In the rows, 128 means zero.
Named moves (each a turn or a mirror), then the moves between two rows, first move first; the first pair answered:
move k_784:
[149 123 126 118 116 109 119 113 144 101 105 139 144 159 135 126 128 126
 112 112 120 128 129 132 149 136  94] |-> [132 120 118 100  98 111 140 120 156 127 113 136 125 140 102 116 132 106
 122 116 105 127 143 122 143 126 143]
[151 133 113 130 125 129 136 131 119 112 165 114 142 181 167 112 127 125
 113 119 106 151 149 119 118 123 164] |-> [150 133 111 128 124 131 142 128 116 115 165 112 143 175 164 110 128 123
 112 117 106 148 149 120 118 121 166]
[135 132 150 125  94 150 108 115  98 121 127  88 119 130 135 128 143 106
 122 110 128 133 114 118 137 100  85] |-> [122 130 148 117  87 154 120 118 107 139 137  81 109 119 111 127 147  88
 132 115 119 130 122 111 131  97 113]
move k_464:
[131 147 166  81 153  91 150 158 106 155 109 130 152 184 116 150 117 122
 128 122  79 137 120 118 131 111 137] |-> [131 146 162  73 154  91 150 159 105 154 108 135 150 176 113 154 123 117
 124 121  82 139 119 115 129 114 134]
[152 121 111 121 105 146  96 109 136 109 193 128 159 172 176 137 150 143
 104 123 116 129 142 137 128 121 164] |-> [110 131 124  99  95 142 113 116 156 163 164 141 106 100  83 145 159 101
 124 123 117 112 151 124 119 117 180]
[132 160 144 127 172 106 141 126 121 111 129 140 106 115 155 135 127 173
 118 166 160 118 119 110 132 142  48] |-> [117 163 149 115 165 104 149 128 130 129 123 141  89  92 123 139 129 159
 124 163 162 119 120 104 124 141  54]
move k_726:
[108 151 152 109 157  87 120 119 143 145  84 146  90 114 147 148 133 110
 128 138 184  89  83 132 130 164 102] |-> [108 145 147 115 125 106 105  95 141 117 156 124 117 133 182 165 170 126
 108 136 178  88  94 142 116 163 154]
[135 131 121 140 141 138 154 112 102  92 162 160 134 134 121 100 121 117
 129 121  87 130 109 132 134 120 142] |-> [136 131 127 136 149 132 157 120 105 103 143 166 128 127 109  97 114 112
 135 126  88 128 106 124 139 120 129]
[122 146 125 154 123 115 113 119 133 117 101 129 137 133 129 143  90 154
 119 131 147 133 123 118 144 142  72] |-> [124 139 123 157 104 125 107 112 131 108 141 119 156 146 154 153 110 167
 108 128 144 135 128 129 136 141 103]
move k_276:
[125 159 145 113 110 139 118 119 118 136 134 132 112  90  66 142 137 123
 114 106 151  90 125 129  85 154 130] |-> [145 151 142 130 110 147 101 104 107 105 164 123 142 124 120 143 142 145
  93 104 156  97 115 139  91 160 123]
[109 127 152 148 138 126 122 115 130 125 102 130 120  88 110 148 132 127
 124 127 166 114 135 144 131 120  81] |-> [102 122 147 139 106 140 121 106 144 131 138 122 122  77 109 155 158 115
 122 124 166 110 150 137 117 117 131]
[132  93 143 141  77 181  83  71 118 130 210  88 122 143 158 181 167 138
 126 126 148 109 128 163 137 147 136] |-> [145 109 160 147 158 144  93 102 113 136  88 121  98 132 126 161 101 142
 142 138 170 110  86 153 168 145  16]
move k_617:
[147 141 130 163 148 103  81 117 120 110  83 129 107 108 138 135 129 137
 132  41 175 130  60 167 172 140  56] |-> [155 143  91 134 150  93 135 171 145 153  50 129  78 121 100  89  88  98
 165  50 127 143  88 132 181 122 113]
[146 123 141 166 151  91 112 102 131  75 134 125 141 117 130 124 152 195
 123 117 160 136  88 149 134  99  60] |-> [151 127 121 145 166  65 153 146 150 114  84 134 111 126  89  90 103 167
 153 123 141 149  96 123 142  86  67]
[ 83 122 139 106 106 127 154 143 147 167 133 143  95 103  71 109 137 109
 150 122 128 143 135 112 123 116 147] |-> [ 80 114 143 109  85 141 134 123 138 141 171 131 115 105  94 127 167 125
 140 122 133 138 143 126 116 122 168]
Now pairs of rows:
Between the rows of a pair lie 2 to 3 moves.
[130 121 163 116 129 132 119 107 114  91 109 136 115 118 118 141 102 166
 146 149 156  97  97 120 124 129  73] |-> [145 123 141 109 138 125 144 138 119 100  94 134 116 153 124 112  73 156
 155 153 132 111 107 102 135 117  91] | k_617 then k_784 then k_464
[ 80 123 133 127 103 164 142 152 115 140 128 152 123  64 126 125 158  84
 139 107 128  93 139 104 115 121 139] |-> [133 122 120 143 147 153 138 160 102  96 110 153 163 131 195 105 116 121
 128 106 128 111 122 105 133 119  89] | k_464 then k_784 then k_276
[107 116 142 156  97 148  60 102  62 105 183 128 169 149 182 162 181 131
 112 110  99 123 158 130 127 155  90] |-> [ 79 137 163 146 121 125  76 125  69 157  90 160 113  86  86 156 150 105
 139 119 114 107 135 112 132 151  28] | k_464 then k_276 then k_276
[110 140 155 165 118  91 117 155 150 125  73 120  71  66 116 178 153 115
 155  83 149 111  78 158 122 125  35] |-> [ 90 138 151 150  81 101 126 157 166 152 106 115  56  42  84 174 172  92
 162  83 135 108 101 150 109 122 102] | k_276 then k_726
[137  94  71 137 125 124 192 129 139 180  81 124  88 100  62 117 132  94
 185 119 121 134 171  93 110 107 123] |-> [175  87  45 146 121 132 193 133 130 141 127 104 131 173 136  99 132 117
 170 113 102 152 179  95 115 102 153] | k_464 then k_784
[174 120 103 139 125 147 104 122 114  97 169 123 166 190 201 125 134 162
 117 128 118 151 145 148 133 115 144] |-> [102 131 138 117  79 158 103 103 135 155 166 133 106  72  90 155 178 108
 129 126 128 113 150 148 104 119 179] | k_464 then k_617
[152 121 114 134 171 118 150 126 108 105  91 129 177 167 171 121 104 151
 138 136 114 123 112 153 137 103  88] |-> [123 126 107 106 150 112 178 150 132 160  66 137 132 125  94 110 100 107
 170 143  95 113 128 131 129  92 134] | k_617 then k_464
[134 123 132 136 152 169  98 129 115  69 175 122 189 188 198 145  93 209
 146 114 158 167 145 132 156  87 100] |-> [109 125 109 100 103 179 139 158 146 126 204 114 153 162 141 131 107 160
 171 116 112 166 187 111 136  70 215] | k_784 then k_464
[149 126  90 115 128 132 153 159 139 119 142 140 141 164 163 107 102 131
 135 133 102 131 140 124 139 116 175] |-> [119 120 111 122  95 148 128 123 135 116 184 136 137 126 153 143 150 135
 122 130 122 116 137 137 120 125 195] | k_464 then k_617
